(in the rows, 128 means zero)
The same turns and mirrors carry the whole set onto itself and the rows of a family onto each other. Which other rows belong to the same family as each row named below? List them in the order they appear above.
These 32 rows form 4 families of 8 rows each.
duvi: [115 127 125 130 133 166 101 126 133 121 143  85 113 181 116 126 112 158
 149 138 118 139 136 135 116  93 124 107 111 152 128 143 117 170 114 132
 113 106]
desu: [134 119 165 102  98 143 116 135 126 122  96 112 109 159 128 106 110 159
 125 135 116  96 123 108 119 138 123 131 149 131 107 108 156 122 117 141
 135 111]
dudi: [134 109 151 127 125 153 104 138 123 103 128  86 119 196 117 125 107 149
 132 125 122 141 128 135 118 119 140 127 125 131 128 132 131 143 108 163
 138 123]
bek: [147 125 163 114  95 160 110 137 130 117  99 103 104 159 118 110 100 157
 132 126 124  99 124 114 120 141 130 133 158 123 109 117 153 123 117 142
 132 116]
bute: [105 103 124 137 122 163 116 126 126 124 114 116  73 152 129 120 125 137
 147 156 130 121 149 115 120  99 104 115 132 131 125 129 120 172 111 133
 125  73]
roki: [133 115 147 134 122 162 106 139 121 112 120  99 130 194 121 129 106 157
 142 129 117 139 129 133 125 127 137 132 124 140 127 128 134 147 114 166
 137 119]
zibi: [135 125 136 114  94 166 118 132 131 132  99 118  80 135 125 114 120 145
 131 142 120  81 145 102 114 114 103 114 151 127 119 109 131 156 112 110
 129  87]
Tal: [127 104 144 130 108 161 113 142 117 123  94 121 103 166 124 120 121 149
 148 146 123 117 147 114 144 128 111 141 136 117 124 117 133 159 118 168
 145  90]
tam: [136 133 127 103 118 166 117 118 138 128 122  95  95 153 118 130 115 155
 133 139 114 106 136 117  93  86 116  89 130 154 128 126 117 155 112  89
 111 104]
zased: [132 107 143 132  95 158 112 142 119 124  98 119 102 163 123 112 119 139
 128 138 117 102 150 120 125 135 110 139 138 119 132 108 130 158 101 167
 143  84]
zuk: [127  98 151 131 108 158 111 147 120 113 103 112  94 169 121 117 117 140
 135 139 129 116 144 114 138 130 120 141 143 107 122 117 136 153 112 166
 153  94]
nop: [128 121 141 101 102 156 117 136 133 138  99 113  75 138 121 110 119 154
 143 152 134  93 137  98 125 105 107 115 152 129 112 113 138 162 130 107
 132  93]
gid: [108 106 128 124 121 163 112 135 132 126 118 105  71 152 115 121 124 141
 143 154 131 115 154 108 131  94 106 116 133 116 123 128 119 178 115 128
 135  75]
defa: [127 106 145 138 124 153 109 129 118 103 121  98 117 191 130 123 110 144
 135 129 122 145 125 141 108 123 134 126 124 143 128 132 131 139 104 168
 128 116]
Taruf: [125 120 125 121 132 164 110 125 132 124 134  90 112 181 113 135 112 152
 134 138 111 131 139 136  97  92 126 100 110 157 144 133 108 167 103 124
 117 100]
mok: [135 131 159  94 117 139 109 123 132 117 121  87 123 177 121 114 105 166
 126 128 111 117 114 126  99 116 134 111 129 154 112 125 145 119 113 128
 116 130]
mudur: [132 130 137  91 123 161 113 113 143 130 115  86  87 150 108 126 111 165
 147 146 124 113 134 116 104  85 115  93 135 142 120 138 124 143 122  97
 104 104]
piz: [112 112 125 133 138 159 110 119 129 114 136  92  98 177 125 128 116 145
 144 143 124 144 134 136 101  90 122 102 116 152 130 143 115 161 107 132
 113  99]
fuvor: [117 120 145  98 106 152 119 128 134 136 100 116  82 136 125 109 119 158
 135 154 120  88 137  95 120 110 106 113 147 133 107 113 141 145 121 108
 126  86]
tevi: [158 130 148 102 112 151 111 122 127 113 116  87 125 179 119 128 110 157
 124 121 110 119 122 134  91 111 131 105 128 152 129 123 130 127 107 128
 117 134]
Duzub: [130 119 147 105 104 169 120 131 137 132  91 115  76 136 116 119 111 156
 144 148 128  91 140  97 123 114 114 117 158 122 113 118 138 145 126 108
 128  88]
mav: [110 117 121 127 119 166 108 128 129 132 119 107  85 151 118 119 127 150
 155 156 125 117 155 115 134  94  99 118 125 129 124 131 116 181 117 135
 121  76]
vuvir: [150 132 156  98 113 141 105 131 131 118 122  81 120 180 117 112 105 164
 133 125 125 125 110 132 103 112 137 113 133 150 118 126 142 133 122 131
 121 140]
kopat: [120  97 144 143 109 157 115 137 116 113 100 123  93 167 135 115 119 136
 139 143 129 121 141 120 127 132 116 139 141 121 123 119 136 151 108 169
 142  90]
Sep: [157 122 156 112  88 152 113 135 120 117  93 110 110 159 127 111 115 146
 122 124 116  94 132 119 112 138 117 131 149 126 120 105 143 127 106 149
 134 116]
Fafar: [115 117 128 120 138 160 104 127 136 114 144  79  96 179 111 128 114 150
 140 139 124 140 138 131 110  83 127 102 115 141 129 144 114 167 110 125
 120 104]
ziso: [118 131 139  89 125 149 113 115 140 131 124  91  97 153 119 117 114 165
 136 146 114 109 128 114 100  88 117  93 127 156 113 129 131 143 118  94
 106 104]
voku: [145 112 148 123 114 153 108 134 118 112 115  97 130 193 118 126 110 148
 125 126 110 130 132 141 107 127 132 127 120 141 141 122 126 143  99 169
 133 115]
Zag: [148 135 155  99 113 151 104 119 135 114 121  75 115 172 110 116 102 164
 136 124 120 121 119 135 100 112 133 111 135 143 116 136 139 121 114 131
 106 133]
Luzi: [130 132 134  92 123 151 110 123 140 132 126  85  92 157 114 119 114 164
 143 144 130 117 125 118 103  81 118  94 130 153 120 131 126 159 127  95
 111 113]
Dulo: [147 121 162 107  93 147 111 144 124 123  96 110 103 161 125 105 109 155
 132 132 130 102 121 112 124 135 125 135 155 127 111 107 154 136 125 144
 142 119]
Vup: [113 115 120 129 113 171 114 132 132 135 117 113  85 152 117 121 121 141
 136 151 118 103 155 114 115 100 104 112 129 135 135 120 113 182 105 123
 128  69]

Same family as Vup: zibi, tam, zased, Taruf, tevi, Sep, voku
Same family as Luzi: dudi, zuk, nop, gid, vuvir, Fafar, Dulo
Same family as desu: bute, defa, mok, piz, fuvor, kopat, ziso

The same turns and mirrors carry the whole set onto itself and the rows of a family onto each other. Which other rows belong to the same family as each row named below? List them in the order they appear above.
These 28 rows form 7 families of 4 rows each.
kasa: [118 106 130 132 138 123 110 114 128 140 140 117 148 123  99 117 121 114
 137 132 121 115 141 116 108]
Vimun: [118 140 137 135 144 132 139 163 107 120 148 122 145 149 124 139 117 120
 137 119 121 131 127 136 117]
sor: [129 140 139 132 140 134 147 167 107 116 142 137 131 137 116 133 127 117
 137 119 120 144 132 141 122]
nada: [142 152 119 117 108 112 126 139 144 141 120 134 123 129 139 117 146 116
 136 129 140 139 123 145 144]
Zet: [120 101 141 139 112 148 131 125 145 116 108 137 129 122 141 117 126 127
 121 115 148 115 116 112 149]
pim: [139 152 115 118 106 110 122 125 135 138 118 126 116 128 140 130 142 123
 137 132 133 145 112 146 140]
kom: [126 113 128 133 146 125 107 111 127 140 138 126 154 112 102 122 124 108
 136 131 131 107 132 108 114]
kitos: [136 154 122 120 116 124 120 135 142 146 115 133 117 138 144 122 146 120
 135 134 139 140 122 153 139]
Pati: [124 146 137 131 147 138 139 153 103 119 149 135 131 149 122 137 110 132
 137 128 122 131 123 140 117]
Dur: [148 156 124 121 111 115 119 133 137 147 122 135 120 135 142 132 140 131
 128 122 143 141 121 146 137]
nufo: [125 142 131 134 140 127 149 157 108 107 145 122 134 143 126 136 109 109
 137 135 119 135 124 134 121]
ser: [107 103 131 127 116 157 132 115 143 118 109 135 128 117 142 127 129 128
 118 121 147 117 117 115 142]
gek: [125 149 136 140 142 134 145 162 102 111 139 128 125 148 128 135 116 113
 141 128 129 127 131 132 123]
niku: [137 151 116 116 107 118 118 132 137 147 119 129 114 122 144 127 146 115
 140 131 143 138 124 138 144]
gor: [142 148 111 120 108 126 117 138 144 141 115 145 125 132 132 123 152 125
 132 132 135 141 124 145 143]
tesu: [108  97 130 128 109 150 136 117 140 116 117 139 135 127 136 123 133 129
 128 122 144 116 109 113 150]
bot: [116 106 128 129 114 157 130 125 143 115 116 139 130 111 136 112 124 134
 125 126 143 117 110 105 144]
nup: [124 114 124 135 146 128 119 108 130 133 131 118 145 115  96 122 121 113
 132 125 133 112 143 111 102]
lil: [127 145 137 131 149 126 151 161 106 111 145 136 131 142 121 135 113 118
 138 121 128 133 128 132 122]
fab: [108  99 126 132 108 157 135 118 139 114 118 126 130 128 137 125 125 128
 133 117 143 108 119 109 145]
rul: [123 113 126 131 145 114 114 102 126 133 135 128 147 129  96 130 123 113
 132 124 128 108 143 114 110]
volo: [113  99 132 131 110 144 136 116 145 108 107 131 121 128 135 129 124 130
 130 120 136 112 108 111 145]
Ger: [127 139 137 136 149 135 149 165 106 123 144 126 130 142 117 133 117 121
 141 132 129 135 125 139 114]
Dun: [139 154 130 120 110 116 117 135 140 140 115 135 111 129 144 118 139 124
 126 126 134 144 132 144 135]
sama: [131 120 121 130 150 129 112 111 125 128 134 133 149 120  88 126 121 114
 132 121 124 110 146 120 114]
febup: [131 116 128 133 141 121 116 102 117 141 140 123 137 124  98 134 121 109
 139 130 132 108 144 113 108]
Nabu: [106  89 130 130 117 153 127 119 139 118 113 144 134 123 130 126 130 128
 123 115 138 125 124 116 151]
Sobof: [133 112 128 130 146 117 118 102 133 132 138 127 138 119 101 131 114 104
 140 135 123 113 134 106 110]

Same family as tesu: nada, lil, rul
Same family as bot: kasa, Pati, Dun
Same family as nufo: pim, volo, Sobof
Same family as niku: gek, fab, febup
Same family as sor: gor, sama, Nabu

The same turns and mirrors carry the whole set onto itself and the rows of a family onto each other. Which other rows belong to the same family as each row named below? List them in the order they appear above.
These 32 rows form 4 families of 8 rows each.
Puvar: [ 94  98 144 157 126 156 136 147 136 132 137 120 104 119 134]
Vulo: [122 132 139 148 148 127 148 145 133 165 101 136 113  93 129]
vaz: [ 80 123 127 141 150 159 146 141 145 125 103 132 117 138 134]
kup: [ 90 123 145 135 150 155 137 138 125 100 115 120 123 134 145]
levod: [ 83 126 137 142 144 163 145 138 129 117  99 128 112 135 141]
Fipe: [ 79 112 145 156 123 143 130 144 133 127 128 114 113 114 118]
mika: [117 131 147 154 151 131 142 138 142 159 104 141 114  85 132]
bor: [ 92 109 129 130 143 144 140 145 133  98 117 127 131 130 136]
Renot: [142 115 135 135 150 141 151 116 133 140  99 130 112 105 151]
pasor: [133 123 144 139 156 144 147 115 142 136  98 143 113  98 155]
Dobi: [136 122 147 142 157 120 135 145 125 146 125 128 125  93 140]
Somet: [124 130 141 131 161 125 137 110 130 119  96 124 124  93 128]
doz: [135 113 132 137 164 149 150 112 137 135  95 134 106 105 143]
suvod: [134 112 145 147 166 127 132 144 128 144 132 128 117  91 134]
gedi: [ 97  88 126 146 130 148 144 155 140 125 135 127 115 123 131]
fad: [122 137 149 136 153 128 138 111 139 125  94 134 127  89 141]
semu: [116 128 137 153 155 128 142 142 134 160 103 135 109  88 116]
vubin: [ 79 112 129 158 124 134 126 145 142 132 116 116 121 115 118]
mibet: [127 133 142 132 147 122 142 114 133 129  92 122 128  94 130]
sipi: [ 77 111 137 149 128 138 132 140 148 125 124 116 123 115 114]
tuka: [ 90 117 123 144 149 160 142 137 141 125  96 131 117 140 145]
pefe: [143 121 145 131 151 148 145 121 132 128  93 128 107 108 145]
bopug: [ 95  93 135 149 135 156 139 143 149 131 139 124 110 124 135]
loruk: [137 124 157 144 152 129 131 154 125 144 122 125 115  93 129]
lanu: [127 128 150 150 144 135 141 152 131 159 104 131 105  94 122]
sonet: [131 124 155 148 155 125 132 140 136 144 127 134 120  84 144]
Teg: [130 133 149 131 148 135 140 118 129 121  86 125 118 100 129]
zubu: [ 86 112 122 135 140 155 152 145 139 115  97 135 117 136 133]
zus: [ 92 119 132 136 149 141 129 139 131  99 113 119 134 130 145]
fud: [ 88 116 137 133 156 148 136 141 138 103 127 124 132 133 139]
gada: [101  90 130 156 133 149 127 148 142 132 138 120 114 120 141]
sutav: [ 81 106 128 146 122 135 138 151 140 124 120 124 122 116 114]

Same family as levod: Puvar, kup, Fipe, pefe, loruk, lanu, Teg
Same family as sipi: Vulo, vaz, Renot, Dobi, mibet, bopug, fud
Same family as Somet: doz, suvod, semu, vubin, tuka, zus, gada

The same turns and mirrors carry the whole set onto itself and the rows of a family onto each other. Which other rows belong to the same family as each row named below? List them in the order they appear above.
These 32 rows form 4 families of 8 rows each.
vubi: [152 130 138 135 139 110 122 130 104 108 128 132 113]
Vimo: [138 130 124 103 145 123 121 119 102 105 121 134 113]
devug: [133 138 106 117 145 131 130 118 106 124 116 153 137]
rer: [118 128 117 119  88 129 144 116 134 117 137 145 130]
sisi: [125 120 128 127  87 131 140 117 110 115 120 120 139]
Bam: [111 137 111 128  86 126 131 125 135 117 132 134 131]
Kopiz: [115 134 150 149 111 143 136 122 123 124 136 112 131]
bosag: [121 129 129 120  88 130 137 116 116 118 127 105 129]
mov: [108 129 144 137 112 138 127 122 121 128 143 102 128]
fov: [109 132 117 115  93 122 129 115 144 120 135 140 128]
liti: [105 134 128 149 105 133 135 127 138 121 149 137 127]
Zofe: [132 133  99 106 144 129 125 117 109 130 121 142 126]
kotav: [108 141 136 148 108 144 139 128 134 115 141 142 129]
Gode: [150 147 125 122 147 120 111 126 114 136 126 142 125]
gife: [139 129 110 122 148 132 131 114 108 129 116 152 132]
vata: [141 145 125 128 148 109 113 122 129 143 130 136 127]
mazi: [126 122 131 130  87 129 151 117 116 120 128 122 136]
Nited: [152 126 144 124 148 111 123 118 111 119 129 134 113]
rukos: [111 144 132 149 107 142 127 130 128 116 146 146 129]
fefel: [113 118 126 133  92 129 144 114 123 120 125 114 137]
posul: [130 125 114 103 149 124 121 118 104 111 130 125 108]
Nosur: [150 130 135 137 143 110 126 117 106 110 128 138 107]
fid: [109 130 133 144 103 141 128 134 121 119 138 107 129]
Guza: [108 143 129 135 107 144 123 135 143 123 145 139 127]
Tuv: [109 140 138 134 106 140 130 126 123 128 140 100 129]
momu: [145 144 122 124 145 113 107 122 127 138 120 134 120]
Tuve: [134 136 116 110 153 127 130 107 111 127 124 151 128]
nez: [125 119 120 101 148 118 128 116 109 106 127 126 115]
zesog: [111 133 119 114  91 128 130 129 144 118 136 134 125]
dabeg: [133 122 122 116 147 120 136 111  97 104 125 129 110]
Kela: [146 136 136 132 145 110 113 128 116 115 125 124 106]
Begar: [147 137 121 135 147 117 121 124 125 140 122 151 127]

Same family as Vimo: Bam, liti, Gode, Nited, fefel, fid, Tuve
Same family as gife: kotav, mazi, posul, Nosur, Tuv, momu, zesog
Same family as devug: vubi, sisi, mov, fov, vata, rukos, nez

